(in the rows, 128 means zero)
Named moves, each a turn or a mirror, and the order they were made in; the first pair answered
J176:
[109  92 116 110 104 126 144 157 168  77] |-> [146 147 147 100 158 123 143 164  69 159]
[135 106 121 122 128 107 105 172 100 150] |-> [120  89 111 130 109 108 107 166 135 124]
[143 143 142 162 127 123  95 116  89 177] |-> [109  95 127 165  86 121  89 110 158 115]
[120 103 136 104 134 123 120 154  74 168] |-> [ 96  65 111 112 103 120 127 147 132 119]
J603:
[113  74 114 131 100 107 114 137  90 130] |-> [132 121 120 168 120 129 106  80 121 141]
[106  84 106 161 103 114 111 100 157 119] |-> [149 161 125 159 154 140 128  78 166 126]
[125 118 161 123 133 104 128 136 135  75] |-> [124 116 162 132 132 103 127 132 141  81]
J472:
[108 104 104 146 101 133 115 108 140 111] |-> [114 105 108 115  97 124 134 155  90 132]
[138 164 128 137 152 117 121 143 111 179] |-> [136 161 117 158 145 127 109 104 152 153]
[136 154 132 100 151 117 123 155 104 136] |-> [137 154 129 143 141 131 108 107 160 108]
[149 111 122 118 122 121 118 136 105 146] |-> [147 112 119 138 116 118 113  97 131 134]
J488:
[107 114 106 156 113 145 107  99 168 111] |-> [127 162 124 127 154 157 136 105 169  99]
[150 185 138 131 154 142 128 109 152  98] |-> [139 157 132 164 129 130  99  83 111 161]
[110 130 143 158 138 129 102 110  96 182] |-> [ 83  83 125 143 101 123 112 125 156 119]
Pairs:
Between the rows of a pair lie 2 to 3 moves.
[129 128 111 106 123 135 141 140 190  55] |-> [155 162 139 147 150 133 100 105  81 187]  J488, J488, J603
[102  85 100  92  94 119 141 168 155  64] |-> [143 126 111 190 125 125  88  51 116 160]  J488, J488, J472
[144 138 156 102 150 113 121 160  46 184] |-> [108 108 127 112 108 120 134 132 203  42]  J488, J488, J472
[117 116 111 151 108 130 124  82 199  76] |-> [113  98 124 174 109 109  86  87  88 182]  J176, J488, J176
[129 148 150  74 148 131 156 195  75 107] |-> [ 78  61 119 153  71 115  98 126 130  82]  J603, J472
[153 204 160  72 188 155 175 169  91 123] |-> [137 186 157  51 167 155 189 192 106 108]  J176, J472, J176
